In the rows, 128 means zero.
Named turns come first, each shown by rows before and after it. Which turns, in which order, take the first row of each pair that follows to the second? Write the first one first, as in the answered first pair.
Tife:
[127 146 137 122 120 103 106 124 151 133 119 109 144 139 109 170 133 131
 135 134 132 136 119 127 142 104 132 141 129 125 108 118 133 148 125 127
 113 129 118 109 114 135 119]  ->  [126 135 142 111 146  92 103 137 151 142 117 116 137 142 118 155 131 136
 143 130 143 123 122 141 140 125 141 140 131 140 118 123 130 150 127 120
 113 137 117 128 145 141 114]
[119 113 114 133 107 124 139 139 138 118 112 147 145 137 133  96 141 103
 117 124 125  94 141 162  92 112 138 128 127 131 168 111 147 140 166 129
 120 146  97 127 146  94 139]  ->  [139 115 104 132  99 118 129 133 130 110 124 139 140 134  93 122 115 124
 111 132 106 129 141 147 106  94 129 111 135 121 142 117 140 133 147 129
 112 133 106  97  89  71 153]
[126 150 144 120 145 108 128 147 128 135 131 118 130 140 143 148 128 138
 159 142 140 136 134 112 156 148 138 136 114 123  98 133 140 142 126 131
 121 135 127 150 153 134 137]  ->  [121 162 142 135 119 126 136 133 133 127 129 111 143 138 150 153 138 122
 151 145 136 133 130  99 151 132 133 143 107 111 100 126 144 142 133 138
 121 133 126 140 143 135 136]
[152 127 109 143  91 128 132  88 140 116 139  88 159 118  95 151 106 146
 121 138 101 145 131  94 141 110 114  89 136  72  92 139 157 112 132 161
 119 102 130 128  96  84 115]  ->  [148  92 124 100 174  86 116 128 139 145 137 117 134 124 118 112  99 171
 151 119 129 115 138 142 142 172 140  87 145 119 111 155 150 120 130 137
 123 122 130 186 182 102 101]
zef:
[130  92 140 115 155 137 152 115 118 135 156 120 148 111 173 137  96 159
 114 130 133 153 166 134 162 187 157  94 105 108 105 145 135 128 151 116
 152 138 137 148 186  88 142]  ->  [136  98 169 116 158 112 138 118 141 127 135 106 168 113 159 157 103 167
 143 134 156 118 141 176 157 176 164 123 114 140 126 129 129 147 149  88
 145 166 128 146 184 112 124]
[157 118 117  65 193  84  96 113 148 114 138 157  88 136 110 104 166 130
 116 134 126 128  75 159 127 106 102 126 155 161 172 123  98 106 114  72
 111 135 120 136  86 124 128]  ->  [150 110  89  77 177 127 118  94 120 107 155 173  73 127 141  76 148 110
  74 133 104 158 111 113 118 118 104  89 134 116 162 139 109  86 124 110
 133 105 129 144  97  88 158]
[129 150  80 141  96 111 130 132 135 142 142 120 117 119 101 126 170 157
 135 120  78 161 110  50 173 109  72 117 128 108 116 138 166 117 146 131
 119  92 142 100  85 116 103]  ->  [123 144 111 193  58 145 155  85 145  85 115 118 144  98 147 117 152 131
 133 134 106 121 131  70 133 108 102 112  95  92 157 126 183 125 170 136
 151 108 131 118 105 101 127]
zun:
[141 145 123 116 134 122 121 126 126 124 133 118 121 120  88 163 122 128
 141 120 112 146 112 117 130 109 138 135 140 136 103 139 124 110 129 127
 128 137 144 107  99 138 127]  ->  [142 130 119 104 154 118 120 131 114 131 141 130 107 119  97 148 110 135
 141 114 113 152 124 118 135 134 147 120 138 135  98 150 125 108 129 130
 133 132 147 123 121 129 133]
[131 141 156 114 129 118 144 122 116 106  98 148 134 103 148 124 117 126
 142 126 137  83 136 124 120 143 139 103 111 119 155 134 137 115 130 139
 133 152 122 142 131  98 126]  ->  [125 146 150 117 122 130 148 125 120 104  97 149 131 107 147 116 128 114
 134 121 134  80 136 117 108 125 131 108 113 122 163 129 134 108 130 137
 136 147 124 136 121 100 122]
[113 110 123  87 144  94 102 112 122 146 140 111 168 171 103 129 126 150
 146 132  99 140 113 127 119 145 115 126 150 115 114 147 134 133 136 139
 119 127 106 124  77 111 148]  ->  [102 104 110  81 156 108 110 124 116 151 146 127 150 174 114 103 130 141
 133 120  94 141 124 119 107 146 112 119 153 118 125 152 131 116 139 143
 130 112 115 137  87 107 152]
[148 114 125 132 108 135 115 132 150  54 117 135 113 123  95 149 109 102
 116 160 138 105 131 148  77 115 130 122 137 138 171 145 128 166 137 130
 157  83 119 121 129 136 175]  ->  [157 110 130 125 116 120 108 129 145  56 118 129 119 118  93 160  93 118
 128 165 142 106 134 153  90 134 140 118 132 132 160 150 132 176 135 128
 152  92 116 123 140 130 180]

Between the rows of a pair lie two turns.
[144 115 149 153 153 100 130 147 131 144 118 113 111 150  97 151 157 173
 148 113 125 151 126 130 118 143 115 151 139 161 145 118 115 118  97 118
 114 128 135  96 102 131 121]  ->  [135 133 147 176 117 119 144 128 134 136 115 101 126 149 106 158 174 152
 137 121 122 146 124 113 107 124 106 161 132 143 149 108 122 118 106 129
 117 125 133  83  91 132 120] => Tife, Tife
[137  95 130 134 131 159 115 105 101  84 142 140 137 105 124 119  65 152
 135 120 168 152 133 126 154 139 148  83  97 128 138 141 131  95 124 140
 142 155 133 149  92  81 174]  ->  [126  84 127 114 164 161 113 142 113  97 139 163 117 120 125  87  91 143
 138  99 177 127 124 146 132 128 142  92 118 171 167 135 117  80 123 124
 151 153 139 164 106 101 155] => zef, zun
[105 112 104 142 113 111 156 142 100 154 139 111 187 133 131 136 117 118
 113 157  92 162 147  92 177 183 111 118 114  97 111 129 165 131 153 140
 125 117 120 129 192 146 100]  ->  [135 113 122 157  97 103 142 119 111 118 129  96 199 121  91 174  80 142
 124 172  94 171 144 108 178 153 115 109 115  99 104 125 163 136 136 126
 126 125 121 102 128 127 117] => zef, Tife
[118 119 110 106 165 164 155 158 139  86 144 187 152 148 155  96 116  68
 119 100 172  90 160 139  83 127 119  84 130 142 191 133 125 153 172  92
 166 114 162 142 139  88 123]  ->  [135 158  92  78 152 115 120 181 139 133 160 147 166 167  75 166 141 101
 139 110 138 137 109 113 147  92  75 119 160 147 129 125 113 170 142  77
 107 110 161  79  64 115  91] => zun, zef
[120 112 134 122 138  96  96 172 144 132 121 114 146 151 118 118 125 142
 155 150 144 127 147 106 127 121 119 154 133 146 138 156 121 155 158 129
  70 138 128 155 167 133 102]  ->  [112 106 135 145 117 125 117 144 138 106 117 119 150 140 148 103 110 124
 138 154 147 123 169  97 108 126 134 136 110 121 149 160 132 151 171 146
  91 134 127 164 179 112 122] => zef, zef
